In the rows, zero is written as 128.
Each path below is one point turned by a fixed rotation once a step. After each direction that follows a path, write how fast that rotation turns it, in deg/step (0 if it stays still).
Each turn is a multiple of 5 degrees from 10 to 175, or 0.
Each row of a path follows its step; steps can be skipped.

step 1: [121 134 134 128 131 128 133 122 126 128 130 128 134 130 131 123 134 121
 132 125 133 128 126 134 130 134 142 129 133 120 133 118 124 125 126 126
 137 120 128 116 125 129 130 122 116 125 138 141 127 133 124 135 130 130
 127 120 120 130 124 128 121 112 123 132 126 131 134 125]
step 3: [133 130 120 128 118 125 121 120 132 119 126 122 122 139 123 128 132 123
 136 130 138 129 131 135 125 133 131 138 124 129 135 128 124 126 121 121
 132 119 127 123 123 123 132 134 134 124 132 130 145 136 129 133 134 121
 121 131 121 128 132 128 128 135 132 127 127 121 137 120]
step 5: [117 133 130 131 122 119 134 126 137 124 128 117 127 133 125 138 126 115
 124 131 127 131 127 131 130 131 135 125 129 122 124 134 121 134 125 126
 126 128 133 129 120 131 111 130 120 133 131 125 126 128 133 137 123 128
 123 132 122 129 129 112 140 125 129 123 127 130 135 125]
step 6: [117 137 123 130 125 128 118 127 130 132 127 129 128 134 139 129 134 134
 135 132 129 121 140 132 127 138 132 133 129 118 122 125 135 128 128 128
 124 128 131 126 130 136 131 133 117 131 136 131 126 127 131 141 137 126
 114 128 129 128 121 124 130 130 135 122 132 121 142 131]
step 22: [130 130 131 126 131 130 124 117 134 121 121 133 116 124 129 126 124 135
 139 131 133 128 133 138 125 136 126 132 127 132 127 133 111 139 133 128
 129 133 135 130 124 125 130 129 117 124 130 126 132 125 129 136 132 126
 115 137 119 133 121 126 132 126 134 127 135 126 136 120]
step 26: [119 141 127 131 134 119 135 126 127 124 124 139 134 137 127 129 134 130
 132 131 125 120 134 140 126 132 132 132 125 119 136 123 121 118 133 132
 128 127 139 135 135 126 127 131 124 123 131 134 126 135 116 130 125 135
 124 124 129 129 133 131 132 117 136 125 124 124 134 129]
step 29: [122 137 126 126 128 134 125 116 133 120 137 135 124 132 134 124 136 137
 130 116 126 133 125 134 132 124 134 127 123 125 139 124 117 134 120 128
 139 132 133 128 127 121 134 127 134 125 131 127 126 124 128 128 127 124
 129 133 119 132 134 134 123 123 130 129 136 119 144 123]
Directions:
[127 130 127 128 129 128 128 128 125 129 127 128 130 127 129 125 129 127
 130 127 128 128 126 129 129 128 126 125 125 127 129 130 127 126 126 128
 127 129 128 128 128 129 129 126 128 126 128 127 129 130 128 126 127 126
 129 126 126 127 127 130 126 127 127 130 126 129 128 128]
40
[128 130 127 128 127 130 128 128 129 126 127 128 130 129 125 130 126 128
 128 127 127 130 128 128 129 127 125 129 128 126 129 126 128 128 125 129
 129 128 126 127 127 127 128 129 129 130 127 126 129 126 128 128 128 127
 130 128 129 127 131 130 130 129 127 129 129 128 129 128]
70

step 0: [124 126 124 129 128 130 127 130 118 123 125 128 130 127 135 125 117 130
 136 131 127 127 132 131 120 136 122 133 127 126 124 119 134 118 135 137
 124 124 125 122 133 128 133 128 140 124 127 142 129 135 116 127 128 131
 121 120 127 123 127 133 118 140 127 127 123 122 126 127]
step 6: [131 130 124 115 132 129 124 121 124 138 117 132 132 124 134 124 126 129
 136 137 113 122 130 129 131 128 124 131 129 125 123 124 134 123 118 128
 128 127 133 128 130 134 131 136 127 121 114 143 129 128 127 125 133 127
 124 124 125 132 129 123 127 128 134 128 126 125 129 115]
step 9: [131 113 126 120 123 118 128 126 131 120 127 137 138 118 132 118 122 130
 126 127 124 125 126 139 125 127 125 124 125 129 130 132 123 129 132 127
 134 119 126 131 139 133 134 136 134 126 119 119 121 127 122 137 122 128
 129 122 131 129 128 132 134 122 123 132 128 124 129 132]
step 10: [128 131 124 136 133 125 134 131 124 121 130 130 125 127 135 116 129 131
 137 126 132 134 121 131 129 133 117 132 134 130 128 125 133 131 124 124
 133 122 132 119 117 143 133 117 132 123 126 127 129 131 129 130 132 127
 126 115 134 124 121 129 129 132 133 124 136 122 123 118]
step 11: [123 127 144 127 122 126 141 125 122 124 138 134 128 120 139 131 136 137
 136 130 130 127 136 131 129 131 130 135 128 126 124 127 119 118 128 137
 128 130 125 121 128 124 119 131 132 128 126 139 126 117 133 122 133 129
 124 126 127 128 128 133 133 122 129 132 126 128 124 128]
step 16: [131 138 125 131 131 126 141 125 129 131 122 135 130 117 135 128 131 115
 140 136 135 129 131 130 125 133 128 128 124 134 124 129 131 123 126 130
 129 116 135 120 131 133 130 126 126 124 123 134 123 140 123 127 133 134
 135 130 130 125 133 126 129 133 120 132 137 127 133 121]
step 29: [125 133 126 130 132 133 131 125 124 131 128 125 129 137 141 124 135 130
 122 131 125 126 130 127 126 136 126 129 130 131 136 136 129 122 117 133
 126 130 132 140 126 133 132 119 133 133 132 131 123 127 117 121 131 126
 121 132 129 132 126 116 138 141 125 124 131 115 124 127]
Directions:
[128 128 127 128 126 127 126 127 128 127 127 130 127 128 132 128 126 123
 128 128 130 128 130 126 128 129 129 130 128 128 129 126 128 128 129 127
 129 128 128 129 129 126 126 128 129 129 129 127 127 129 126 128 128 128
 128 129 129 128 131 129 127 129 127 127 129 126 128 130]
90
[129 129 127 129 128 127 130 128 127 129 126 128 126 130 127 126 127 127
 126 128 128 129 129 127 127 127 128 124 128 129 130 127 128 128 130 128
 130 129 129 125 131 128 127 130 128 128 124 129 127 129 129 128 129 126
 129 128 129 129 127 126 130 126 127 129 129 128 129 128]
100

step 0: [127 127 129 136 126 133 123 128 121 122 134 132 121 123 120 123 134 119
 123 130 124 137 128 126 131 121 130 136 129 129 126 137 129 118 126 129
 131 129 123 135 135 138 129 135 127 125 138 131 127 140 130 133 124 127
 117 124 122 125 125 119 130 134 137 127 126 131 127 126]
step 3: [134 125 122 124 131 123 116 124 129 127 137 128 129 129 123 128 124 125
 125 125 131 126 118 129 132 122 125 136 125 122 122 135 123 116 120 126
 124 127 131 129 131 126 130 138 121 132 124 128 123 116 133 127 128 130
 127 126 132 125 134 129 116 125 124 118 121 138 130 135]
step 5: [128 127 128 127 120 138 132 119 128 125 133 119 128 120 124 131 130 127
 129 132 122 122 122 129 128 118 125 123 130 121 136 133 132 122 116 128
 122 121 135 127 126 130 138 130 127 118 127 130 129 125 125 126 131 120
 125 122 133 127 126 129 118 132 121 130 129 137 117 130]
step 10: [130 135 130 122 132 131 126 127 116 138 135 129 122 132 122 130 128 121
 122 134 126 142 126 125 134 124 124 140 128 129 129 132 120 130 122 128
 127 127 120 131 125 140 134 128 125 126 126 129 138 128 123 128 133 131
 119 130 132 132 136 133 118 128 129 122 126 130 133 125]
step 13: [129 127 130 133 125 130 130 116 134 132 138 137 130 136 124 130 132 134
 127 127 119 133 119 124 130 120 129 138 135 126 134 133 131 125 121 130
 129 122 133 129 134 129 127 136 129 123 127 115 122 128 137 126 123 134
 129 133 126 127 127 123 123 126 123 128 135 133 117 132]
step 25: [124 126 130 139 123 131 130 131 128 123 129 136 134 125 119 138 125 126
 131 129 131 138 132 131 129 120 134 129 124 122 134 134 122 135 134 123
 140 124 127 131 135 128 127 133 126 114 131 130 129 120 123 128 124 122
 127 130 120 130 132 124 126 138 129 120 125 137 129 128]
step 27: [127 130 128 124 128 131 128 127 125 131 133 138 134 113 123 127 120 127
 124 136 132 129 126 122 136 128 135 131 133 133 139 129 126 135 127 122
 121 134 124 128 135 137 132 131 128 119 134 135 127 137 125 131 130 128
 126 124 123 132 123 130 132 127 122 118 121 131 137 125]
Directions:
[130 126 129 129 128 129 127 128 127 128 129 126 130 128 125 127 128 128
 128 128 124 127 127 128 125 127 128 129 129 128 129 127 128 127 129 126
 127 128 127 129 126 128 130 129 129 130 128 127 129 127 128 129 131 128
 126 130 128 127 129 127 125 126 127 131 128 126 128 128]
10
[128 128 125 127 129 126 127 128 126 127 129 129 127 129 127 126 128 132
 125 128 127 130 128 130 129 128 129 129 129 130 128 127 127 129 127 128
 129 128 126 129 127 129 128 128 129 129 129 130 129 129 129 129 130 127
 129 125 129 128 128 127 128 126 129 126 128 127 128 129]
40
[128 127 125 131 127 130 127 127 129 128 129 127 127 127 128 127 127 127
 129 128 129 128 127 132 127 127 128 126 127 128 129 128 129 130 131 128
 129 127 127 131 128 125 128 128 128 128 127 126 130 127 127 126 127 127
 129 128 130 127 127 128 127 129 128 127 126 127 126 129]
110
[127 126 128 127 125 129 127 129 126 128 128 128 127 128 127 129 127 129
 130 130 131 131 130 128 127 126 128 128 128 129 128 127 128 128 131 128
 127 126 126 128 130 128 128 128 128 131 131 128 128 131 127 128 130 130
 128 127 127 126 128 130 127 127 129 129 127 129 130 126]
40
[128 125 126 126 130 127 129 127 128 128 128 128 127 126 127 129 126 128
 127 127 128 128 127 129 129 130 126 128 130 127 129 126 128 129 126 128
 129 128 129 128 129 128 125 129 129 128 128 129 127 129 128 126 129 131
 128 128 130 128 126 129 126 129 125 129 129 128 126 127]
45
